[[157 142]
 [104 108]
 [140 120]
 [119 116]]
:
[[157 142]
 [140 120]
 [119 116]
 [104 108]]

[[130 128 128 128 128 128 129]
 [127 128 128 128 128 128 128]
 [117 128 131 128 129 131 124]
 [142 126 128 131 127 124 130]
 [153 124 129 135 125 120 128]
 [131 127 127 128 128 127 129]
 [145 126 128 132 126 123 130]
 [140 127 128 131 127 124 130]]
:
[[153 124 129 135 125 120 128]
 [145 126 128 132 126 123 130]
 [142 126 128 131 127 124 130]
 [140 127 128 131 127 124 130]
 [131 127 127 128 128 127 129]
 [130 128 128 128 128 128 129]
 [127 128 128 128 128 128 128]
 [117 128 131 128 129 131 124]]

[[109 113 131 136 150 145 131 101 140 125 141 131 151 122]
 [136 126 127 130 147 134 126 116 135 135 136 122 133 112]
 [148 150 115 117 138 136 117 124 107 116 131 122 140 123]
 [133 140 132 124 115 132 125 143 113 115 105 123 124 142]]
:
[[148 150 115 117 138 136 117 124 107 116 131 122 140 123]
 [136 126 127 130 147 134 126 116 135 135 136 122 133 112]
 [133 140 132 124 115 132 125 143 113 115 105 123 124 142]
 [109 113 131 136 150 145 131 101 140 125 141 131 151 122]]

[[127 137 127 126 122]
 [112 105 134 127 136]
 [130 133 129 129 141]]
:
[[130 133 129 129 141]
 [127 137 127 126 122]
 [112 105 134 127 136]]

[[146 125 148 122 136 129 124 117 116 133]
 [120 135 127 124 126 116 122 114 104 138]
 [135 129 134 136 122 120 144 138 110 143]
 [131 111 115 139 121 129 142 145 130 130]]
:
[[146 125 148 122 136 129 124 117 116 133]
 [135 129 134 136 122 120 144 138 110 143]
 [131 111 115 139 121 129 142 145 130 130]
 [120 135 127 124 126 116 122 114 104 138]]

[[134 143 134 119 108 126 119 127 119 120 134 123 127 127 138]
 [124 133 133 119 126 129 134 120 123 119 121 138 130 140 118]
 [119 127 125 137 126 136 127 125 123 136 137 134 126 133 119]
 [116 115 113 141 127 132 121 128 120 140 137 132 128 127 128]
 [130 124 123 114 136 135 132 122 117 117 122 126 126 137 130]
 [122 132 137 121 133 152 150 117 131 119 116 139 131 136 116]]
:
[[134 143 134 119 108 126 119 127 119 120 134 123 127 127 138]
 [130 124 123 114 136 135 132 122 117 117 122 126 126 137 130]
 [124 133 133 119 126 129 134 120 123 119 121 138 130 140 118]
 [122 132 137 121 133 152 150 117 131 119 116 139 131 136 116]
 [119 127 125 137 126 136 127 125 123 136 137 134 126 133 119]
 [116 115 113 141 127 132 121 128 120 140 137 132 128 127 128]]

[[129 124 125 124 135 129 112 131 113 135 130 124 134]
 [135 136 125 124 128 117 126 141 130 134 122 138 128]
 [123 127 124 131 118 116 130 150 120 137 118 138 127]
 [141 139 138 135 124 115 125 133 124 111 124 145 123]]
:
[[141 139 138 135 124 115 125 133 124 111 124 145 123]
 [135 136 125 124 128 117 126 141 130 134 122 138 128]
 [129 124 125 124 135 129 112 131 113 135 130 124 134]
 [123 127 124 131 118 116 130 150 120 137 118 138 127]]

[[125 130 125 133 128 131 124 122 131 143 126 129]
 [126 128 130 136 128 122 120 109 121 117 132 132]
 [124 122 129 137 122 129 129 115 132 134 138 128]
 [130 129 129 144 132 134 120 105 124 130 132 128]]
:
[[130 129 129 144 132 134 120 105 124 130 132 128]
 [126 128 130 136 128 122 120 109 121 117 132 132]
 [125 130 125 133 128 131 124 122 131 143 126 129]
 [124 122 129 137 122 129 129 115 132 134 138 128]]

[[133 135 147 144 102 134 147 132 125 153 111]
 [126 137 106 138 107 107 101 119 102 107 105]
 [100 114 138 123 155 118 119 103 100 139 147]
 [154 141 153 145 131 123 105 107 106 118 145]
 [119 148 155 102 131 146 149 120 156 127 130]
 [134 118 120 104 140 145 120 142 106 134 101]
 [121 152 129 143 150 144 117 103 120 122 117]]
:
[[154 141 153 145 131 123 105 107 106 118 145]
 [134 118 120 104 140 145 120 142 106 134 101]
 [133 135 147 144 102 134 147 132 125 153 111]
 [126 137 106 138 107 107 101 119 102 107 105]
 [121 152 129 143 150 144 117 103 120 122 117]
 [119 148 155 102 131 146 149 120 156 127 130]
 [100 114 138 123 155 118 119 103 100 139 147]]
---
[[108 150 129 142 113]
 [111 148 130 142 116]
 [120 137 128 133 121]]
:
[[120 111 108]
 [137 148 150]
 [128 130 129]
 [133 142 142]
 [121 116 113]]

[[137 115 111 147 144]
 [107 134 142 118 127]
 [114 136 105 123 143]
 [105 118 139 123 132]
 [156 137 121 131 124]
 [139 121 152 136 119]
 [139 118 111 142 141]]
:
[[139 139 156 105 114 107 137]
 [118 121 137 118 136 134 115]
 [111 152 121 139 105 142 111]
 [142 136 131 123 123 118 147]
 [141 119 124 132 143 127 144]]

[[127 122 127 131]
 [127 122 127 130]
 [142 143 116 119]
 [152 157 110 125]
 [125 126 132 126]
 [130 133 128 128]
 [124 126 132 128]
 [129 125 130 129]
 [127 124 129 133]]
:
[[127 129 124 130 125 152 142 127 127]
 [124 125 126 133 126 157 143 122 122]
 [129 130 132 128 132 110 116 127 127]
 [133 129 128 128 126 125 119 130 131]]

[[146 128 129 109 106 112 126 120 133 154 152]
 [149 132 129 117 105 112 119 123 118 149 152]
 [114 121 117 126 155 152 144 132 133 109 103]
 [141 151 150 138 129 124 106 112 114 123 116]
 [130 121 101 107 117 127 118 144 157 150 135]
 [130 105 108 114 124 121 128 155 150 143 132]]
:
[[130 130 141 114 149 146]
 [105 121 151 121 132 128]
 [108 101 150 117 129 129]
 [114 107 138 126 117 109]
 [124 117 129 155 105 106]
 [121 127 124 152 112 112]
 [128 118 106 144 119 126]
 [155 144 112 132 123 120]
 [150 157 114 133 118 133]
 [143 150 123 109 149 154]
 [132 135 116 103 152 152]]

[[122 142 126 140 106 133 138 118 139 116 140 123 114 147 124 137]
 [122 138 145 141 131 126 129 137 141 135 121 108 105 115 132 145]
 [121 137 145 142 134 127 126 132 139 140 131 118 107 105 115 131]
 [121 143 126 141 110 123 145 117 137 123 126 141 107 135 138 126]
 [121 142 127 139 105 135 135 120 138 115 142 118 119 145 124 137]]
:
[[121 121 121 122 122]
 [142 143 137 138 142]
 [127 126 145 145 126]
 [139 141 142 141 140]
 [105 110 134 131 106]
 [135 123 127 126 133]
 [135 145 126 129 138]
 [120 117 132 137 118]
 [138 137 139 141 139]
 [115 123 140 135 116]
 [142 126 131 121 140]
 [118 141 118 108 123]
 [119 107 107 105 114]
 [145 135 105 115 147]
 [124 138 115 132 124]
 [137 126 131 145 137]]

[[105 124 131 128 115 141 125 146 133 133 131 133]
 [105 125 139 136 114 144 132 139 139 143 121 142]
 [109 126 130 130 115 139 117 142 141 133 134 132]]
:
[[109 105 105]
 [126 125 124]
 [130 139 131]
 [130 136 128]
 [115 114 115]
 [139 144 141]
 [117 132 125]
 [142 139 146]
 [141 139 133]
 [133 143 133]
 [134 121 131]
 [132 142 133]]
